runs of hidden systems
In the rows, 128 means zero.
trace 1, F (9 x 64)
[[155 123 134 135 142 175 180  67 161 150 155 108 163 132 132 111 134 142
  129 127  95 126 143 136  92 134 159  99  83 175 150  96 104 103 154 101
  116 200 140 173 138 148 118 190 125 135  69 100 183 105 160  94 130 159
  137  57  64 141 147  98 119 165 143 159]
 [155 122 128 131 117 171 170  77 142 161 142  85 162 124 137 122 132 149
  117 102 122 132 140 136 116 172 160  90  66 174 150  93 100 110 149 112
  115 203 145 166 110 122 113 174 132 134  75 108 168  99 136  95 125 161
  121  69  66 117 159 103 136 190 143 138]
 [156 116 128 136  95 165 155 111 119 173 128  65 152 122 139 136 126 156
  103  78 144 126 135 137 144 210 149  86  68 165 137  92 100 117 143 114
  119 195 155 158 100  98 113 148 136 120  84 113 149  97 123  99 124 156
  119 102  86  94 167 108 147 190 131 107]
 [153 114 116 126  73 161 118 140 102 167 122  61 143 116 139 155 129 153
   98  61 158 119 129 132 171 234 137  90  85 147 127 105 102 125 142 119
  115 166 165 148  93  85 120 114 141 118  91 128 120 105 100 101 135 138
  111 133 112  81 163 126 153 174 121  95]
 [152 128 108 123  69 141  87 172  88 159 119  70 124 118 143 162 119 145
   85  58 162 119 121 129 190 225 122  89 113 129 117 124 103 137 131 127
  118 138 167 131  93  79 120  90 137 120 112 130  99 116  82 114 136 124
  104 168 142  87 155 146 148 147 111  80]
 [146 130 107 117  64 125  74 196  88 139 129  95 109 113 142 162 118 123
   91  69 162 118 108 125 197 204 101 101 142 113 108 148 127 137 124 129
  119 101 168 124  98  87 127  75 133 126 128 141  84 127  81 126 143 108
  106 191 163  84 131 167 136 111 108  86]
 [143 137 115 105  90 100  63 204  99 107 134 120  95 117 147 160 118 109
  101  83 141 116 105 114 180 164  93 113 176  94 104 165 136 151 120 129
  117  74 155 118 118 100 132  76 129 144 147 155  79 140  89 134 141  93
  109 195 178  97 116 179 123  78 115  98]
 [134 134 121 102 105  89  72 191 124  92 140 157  91 115 148 150 117  94
  116 111 128 108  97 116 156 128  87 124 204  89 114 170 158 147 111 133
  118  65 152 123 131 130 137  81 122 152 161 152  88 140 101 141 141  87
  123 192 183 127 102 179 103  57 115 115]
 [131 135 126 111 135  86  85 169 148  75 151 182  90 112 139 133 124  81
  132 134 108 110 102 122 121  78  88 131 210  89 121 177 159 144 102 129
  115  69 134 128 147 151 151 103 125 155 162 149 103 144 117 142 133  98
  132 181 171 147  93 173  88  49 128 136]]
trace 2, V (9 x 64)
[[ 99 125 135 134 175  89 115 127 155  75 123 197 112 111 125 116 129 102
  152 162 107 121 128 127 104  51 110 153 186 100 135 152 163 129  99 132
  126  87 107 105 153 164 132 126 129 133 172 145 119 142 148 161 112 118
  138 147 162 161 108 134 107  66 138 153]
 [ 99 135 134 130 172  91 122 126 141  85 116 186 110 135 113 114 130 106
  153 186 110 128 121 116 113  43 114 169 172  99 122 154 152 133 110 144
  134  72  94  98 152 156 136 119 120 118 174 139 117 156 144 161 125 110
  139 139 162 162  97 141 111  80 134 153]
 [ 86 156 134 125 166  98 119 128 134 101 108 169 104 153 108 108 123 120
  153 198 125 141 118 113 107  42 115 184 159 103 111 141 151 128 130 155
  152  62  86  87 147 153 137 113 118 112 173 125 114 164 140 153 129 103
  145 127 162 156  85 126 114  99 132 148]
 [ 91 158 133 122 154 111 126 125 112 127 104 145 108 171  99 106 133 124
  151 205 133 141 123 116 119  60 119 207 139 109 102 136 129 132 143 158
  148  51  83  78 147 137 139 109 112  94 165 116 116 163 132 159 137 107
  143 121 156 145  81 120 122 116 129 136]
 [ 91 161 139 124 152 122 135 128  99 139  94 132 112 178  95 103 130 139
  156 204 138 155 123 114 136  70 131 207 119 121  95 128 115 121 155 167
  161  70  75  68 140 124 133 105 118  80 162 100 114 169 124 150 135 105
  138 111 153 138  84 116 138 145 126 132]
 [ 94 164 130 136 147 129 141 120  84 160  84 108 112 181  91 102 124 150
  149 200 154 159 129 111 144 103 136 203 103 130 101 111 110 120 159 166
  165  79  74  67 134 109 130 101 111  72 155 110 108 168 129 151 137 114
  135 104 150 127  87 111 150 166 120 127]
 [ 95 154 131 134 144 145 147 111  89 171  81  98 128 178  90 101 127 164
  140 187 162 152 137 112 139 107 145 189  79 141 101  95 104 118 157 161
  163 108  77  75 127 108 118 112 113  66 138  98 128 157 129 150 132 121
  137  95 131 121 105 101 160 187 119 127]
 [ 97 148 134 138 135 157 158 102  93 181  76  84 146 166  89 104 136 169
  130 167 159 154 144 122 138 135 152 173  68 150 114  87  98 114 155 152
  161 125  87  88 113 103 119 122 121  66 127 101 136 139 130 135 130 138
  132  87 120 114 123  93 165 198 124 122]
 [107 129 133 142 134 162 166  93 107 183  90  78 154 156  95 112 130 172
  131 149 158 145 151 133 132 147 157 146  63 157 124  88 101 109 154 146
  146 156  99 101 116 103 110 134 124  73 112 103 146 130 126 128 122 147
  127  78 108 116 137  87 163 205 136 123]]
trace 3, S (9 x 64)
[[100 146 132 137 138 158 165  94 104 180  86  78 147 165  97 106 127 168
  138 160 160 148 143 126 130 139 157 169  66 156 119  86 106 110 158 145
  155 141  91  96 122 103 114 132 124  72 121 101 136 139 131 138 123 145
  131  82 110 115 121  90 161 206 126 130]
 [123 137 130 134 121 172 164  98 100 186 104  67 147 164 111 111 132 168
  128 148 139 143 138 124 133 156 155 158  59 162 114  88  94 113 168 140
  153 154 114 113 116 107 120 137 117  89  98  93 145 136 126 121 137 136
  128  72  93 112 129  96 157 203 124 120]
 [143 144 127 125 111 176 162 105 114 179 127  74 146 166 126 119 129 160
  123 137 132 141 137 123 139 171 150 135  62 175 111  93  80 112 173 127
  146 168 126 136 120 113 115 144 118 106  77  94 155 124 131 103 144 151
  122  68  78 113 137 103 142 197 121 126]
 [159 147 131 122 109 184 158 100 129 170 151  69 152 149 143 123 129 148
  121 124 111 135 134 124 127 174 148 123  67 176 122 104  87 116 174 115
  128 179 150 154 116 125 125 155 116 133  70  97 165 118 131  87 151 143
  126  70  74 117 131 113 119 190 131 123]
 [178 135 130 114 109 178 161  99 151 153 172  92 147 143 153 126 126 135
  122 113 101 128 134 132 110 171 150  97  88 168 133 111 102 112 167 105
  119 182 169 183 131 138 128 171 121 154  61 104 173 105 140  80 147 143
  127  70  63 122 141 119 106 165 141 130]
 [176 138 137 118 122 161 154  99 167 136 186 108 149 135 159 125 126 128
  131 121  77 123 129 125 103 148 141  89 107 167 140 117 109 113 160  93
  106 175 165 187 134 156 128 170 118 175  63 102 175 108 151  74 147 143
  124  77  67 130 140 136  88 142 134 139]
 [176 131 133 121 129 151 153  97 179 108 193 136 141 130 163 121 134 105
  134 131  72 119 117 133  80 125 141  89 131 152 147 134 124 128 146  94
  101 174 165 191 152 164 127 184 123 182  78 114 169 109 150  86 150 139
  132  85  66 145 133 130  79 115 143 153]
 [168 137 133 121 152 135 147  96 193  93 184 164 136 115 155 121 137  91
  142 137  66 113 120 131  73  90 130  99 154 141 149 144 142 128 133 100
  107 157 149 187 152 180 137 181 119 188  99 132 167 115 154 100 135 130
  140  93  88 159 130 138  76  92 145 165]
 [148 133 141 123 162 121 144 102 190  84 181 184 125 118 146 117 132  91
  152 157  66 117 121 130  73  57 125 116 168 126 146 152 151 124 124 104
  106 130 138 166 159 183 141 169 119 171 115 133 160 127 161 119 130 124
  146 100 110 166 116 143  77  79 145 166]]
trace 4, G (9 x 64)
[[ 62  86 138 172 184  94 139 106 111 131  49 155 137  97  77 117 130 154
  131 146 168 135 156 143 130  88 140 150 123 108 137 108 149 114  77 140
  148 114  60  73 116 111 107 111 151  65 190 148 105 127 141 192  68 144
  132 163 177 140 145  86 186 129 130 141]
 [ 70  81 135 172 157 118 146  94 103 158  55 124 155 104  75 124 126 173
  123 118 185 136 160 146 143 132 149 128  94 128 149  80 140 108  91 139
  143 150  71  87 108  93 102 119 157  52 166 142 112 114 141 176  74 162
  125 148 149 120 160  77 195 167 124 129]
 [ 94  89 127 160 130 141 153  87 106 171  57  92 167 106  99 129 134 179
  112  96 176 134 164 148 145 163 160 109  61 142 143  77 114 113 111 135
  143 179 102 109  94  80  95 131 153  68 127 136 126 106 135 151  86 166
  118 130 125 107 173  80 196 193 136 118]
 [135 106 122 148 102 166 158 101 116 187 105  70 160 111 115 136 132 169
  104  76 165 130 149 146 148 205 155  93  62 160 144  83 105 111 135 121
  123 186 133 132  89  91 105 141 140  97  93 128 141 108 120 121 106 166
  117 112  93 101 174  90 179 203 137 113]
 [168 122 117 128  82 172 150 123 125 176 146  56 151 130 145 137 129 155
  101  80 136 126 128 139 146 215 153  86  72 171 130 101  91 124 153 112
  121 190 164 161 103 103 116 148 136 131  70 109 149 106 119  92 141 151
  111  97  81  98 162 120 144 184 124 109]
 [193 145 123 106  76 174 140 138 132 156 176  65 141 139 165 136 128 133
  107  86 107 120 117 122 133 205 140  82 100 173 121 119  95 131 168  98
  109 169 192 181 115 120 130 143 118 173  58 100 156 108 115  71 162 132
  116  91  74 104 145 147 107 161 124 111]
 [199 159 121  95  78 165 119 146 142 129 201  94 116 153 182 135 124 105
  117 113  80 121  96 116 130 175 123  97 130 152 117 146 102 136 180 101
  108 143 194 181 136 146 139 134 105 191  67 104 152 129 110  62 180 112
  115  94  82 113 120 174  74 125 130 112]
 [188 169 121  84  97 143 106 154 151 100 208 130  93 153 176 130 125  86
  122 130  71 113  89 107 124 132 109 114 161 131 102 164 114 141 167 111
  102 113 181 170 150 160 150 132  98 197  84 112 139 136 121  76 178  95
  130 109 102 129 100 179  57  87 125 126]
 [167 165 135  93 121 117 102 163 149  82 198 157  94 147 160 131 118  78
  144 153  77 121  88 107 112  93  98 133 189 116 104 179 134 148 148 119
  114  80 160 152 162 167 160 124 106 188 123 114 127 145 121  97 172  85
  138 132 137 148  90 177  56  59 127 140]]

runs to name
trace 5 (3 x 64)
[[162 156 139 111 143 158 155  99 161 126 177 134 129 158 147 105 131 111
  147 175  75 130 122 116  85 100 143 139 116 155 128 127 114 120 166 117
  129 143 140 159 150 166 139 169 105 164  88  96 176 132 156  91 158 123
  134  62  72 152 103 127  79 137 139 153]
 [158 160 142 107 147 149 146 103 161 110 180 144 120 161 149 104 131 100
  156 177  68 133 119 119  82  86 132 140 130 155 122 139 118 121 164 117
  127 134 138 159 160 169 142 161 106 157  95 100 166 140 151  93 161 123
  144  77  87 158 107 128  72 113 140 149]
 [149 161 142 110 147 139 142 110 162 103 179 155 115 169 143 110 128 100
  150 184  74 133 114 113  85  70 128 152 141 137 123 143 125 126 159 123
  128 121 128 151 169 175 147 161 107 168 111 104 157 145 145  98 155 117
  141  87 101 158  98 139  75 106 140 153]]

S
trace 6 (3 x 64)
[[130 158 124 101 116  92  79 185 114  90 150 168  82 142 137 126 117  96
  136 160 117 129  96 109 144  96  92 158 191  88  97 177 144 149 134 142
  128  46 127 106 149 136 151  83 115 146 161 141  94 155 110 135 157  80
  127 169 182 134  74 179  92  64 115 118]
 [128 155 132 107 146  99 106 152 146  76 161 185  95 138 136 121 124  88
  141 183  92 123 102 115 110  56  98 160 191  99 114 175 148 140 130 136
  134  60 128 122 162 165 154 115 112 155 154 129 117 155 128 133 147  90
  138 147 158 157  87 166  78  56 119 143]
 [126 145 139 111 174 107 130 116 163  78 159 193 114 138 134 108 127  88
  156 181  83 127 114 116  82  28 112 152 184 111 124 161 151 133 126 124
  122  88 117 138 167 183 141 143 117 160 142 129 137 143 148 135 143 106
  146 113 135 170  88 146  84  71 143 162]]

F
trace 7 (3 x 64)
[[132 141 111 115  68 143  97 174  69 168 103  63 117 145 131 148 121 150
  102  99 178 131 119 123 194 208 124 135 100 133  94 121 104 133 150 143
  137 111 140 102  98  78 124  78 119  97 125 118  97 135  84 128 145 112
  109 153 153  83 125 144 152 168 111  77]
 [137 156 114 106  68 127  75 197  72 149 122  82  96 148 136 152 119 133
  113 104 162 134  99 105 198 185 104 136 138 113  83 148 108 141 149 140
  132  74 143 100 104  81 135  62 120 121 138 124  82 151  77 133 153  96
  110 171 171  88 116 168 134 129 106  85]
 [135 156 113 103  88 106  63 203  83 121 125 113  81 150 144 141 122 108
  115 123 141 124 101 105 183 155  94 153 169 102  88 167 128 151 139 141
  126  56 146 104 121 104 141  68 112 131 150 133  77 157  83 139 160  84
  117 183 178 111  93 173 108  90 110  88]]

F
trace 8 (3 x 64)
[[ 92 154 130 135 123 154 152 108  81 184  77  74 135 175  93 110 129 169
  127 166 163 154 138 119 152 141 146 179  72 151 101  90  96 120 161 156
  160 117  97  82 116  91 120 121 120  70 128  99 124 149 121 139 132 133
  132  86 126 115 116  95 165 205 130 113]
 [119 147 121 126 107 166 152 113  84 191 108  62 137 175 106 115 127 170
  128 146 163 148 140 117 152 170 151 163  62 158 113  96  83 111 172 144
  153 136 116 104 114  97 122 120 118  87 102  96 136 139 121 119 138 133
  128  89 108 105 121 105 155 204 121 110]
 [147 148 124 123  95 183 148 119 100 182 131  44 137 173 127 125 128 159
  124 119 141 136 133 126 156 191 155 133  63 170 111 100  84 121 173 136
  139 151 133 131 110  97 124 131 115 109  85  97 145 133 118  96 146 139
  124  85  85 100 134 116 138 202 124 109]]

S
trace 9 (3 x 64)
[[150 175 122  98  71 153 105 169  80 165 134  57 110 179 141 128 122 141
  111 133 141 137 113 104 177 185 125 155 101 145  84 130  85 131 177 141
  139  98 149 118 117 101 138  89 109 126  94  92 116 152  90 102 175 105
  115 111 124  98 104 154 121 168 115  93]
 [169 161 120  96  66 164 109 173  95 158 153  60 114 162 152 139 121 136
  107 104 131 128 105 114 170 203 119 125 108 149  97 130  88 137 178 131
  121 121 173 135 116 104 140  97 112 144  94  98 121 134  95  86 173 114
  112 114 110  97 119 153 107 162 120  93]
 [191 148 115  99  66 161 110 161 115 153 175  69 121 144 162 147 122 122
  101  88 114 120 107 118 156 206 119  97 116 148 114 137  93 138 169 113
  109 144 190 159 111 113 137 114 115 161  79 114 131 124  95  81 172 115
  115 120  98  95 130 159 102 141 124  97]]

S
trace 10 (3 x 64)
[[162 166 114  91  81 125  74 192 106 115 172 108  83 147 161 142 119  96
  118 119 111 119  89 101 162 153  99 128 161 112  91 171 120 147 165 127
  116  77 169 130 132 125 147  89 107 169 123 125 102 150  90 104 177  87
  115 152 146 113  90 186  80  88 112  98]
 [167 161 117  88 101 117  93 182 129  91 181 146  90 147 167 141 119  81
  122 134  98 117  93 109 139 128  90 132 179 109 100 176 136 152 145 124
  116  77 163 145 149 144 152 100 111 181 123 126 111 149 103 110 166  84
  117 151 147 127  94 180  76  67 119 116]
 [165 151 126 100 126 111  93 162 154  78 190 166  98 135 162 129 126  80
  133 140  80 113  96 108 110  98  99 124 196 109 121 177 142 146 138 115
  111  86 161 155 151 165 152 127 108 181 126 130 123 138 126 106 152  95
  132 137 138 148  95 172  66  59 131 137]]

F
trace 11 (3 x 64)
[[187 122 130 119 115 161 143 105 166 133 185 109 154 111 165 138 126 118
  111  90  96 115 125 136 107 176 144  67 111 157 146 117 110 121 144  87
   95 192 176 192 118 141 123 169 130 176  66 121 165  97 137  77 136 150
  121 101  72 119 159 133  97 140 137 134]
 [177 115 128 125 130 147 147 102 181 107 186 132 147 101 166 131 124 106
  118  94  79 109 126 139  89 139 132  74 134 146 155 131 134 125 130  84
   93 184 178 196 138 155 127 178 130 193  81 130 171  97 145  87 131 144
  129 104  77 139 149 138  85 106 140 149]
 [159 114 135 124 153 128 144  96 194  80 185 168 151  99 161 128 131 100
  127 112  70 104 126 135  72 100 131  84 154 138 155 136 147 123 114  88
  100 168 159 198 147 172 123 180 132 190  99 138 164  98 156 108 126 143
  134 114  90 158 140 131  90  89 144 163]]

S
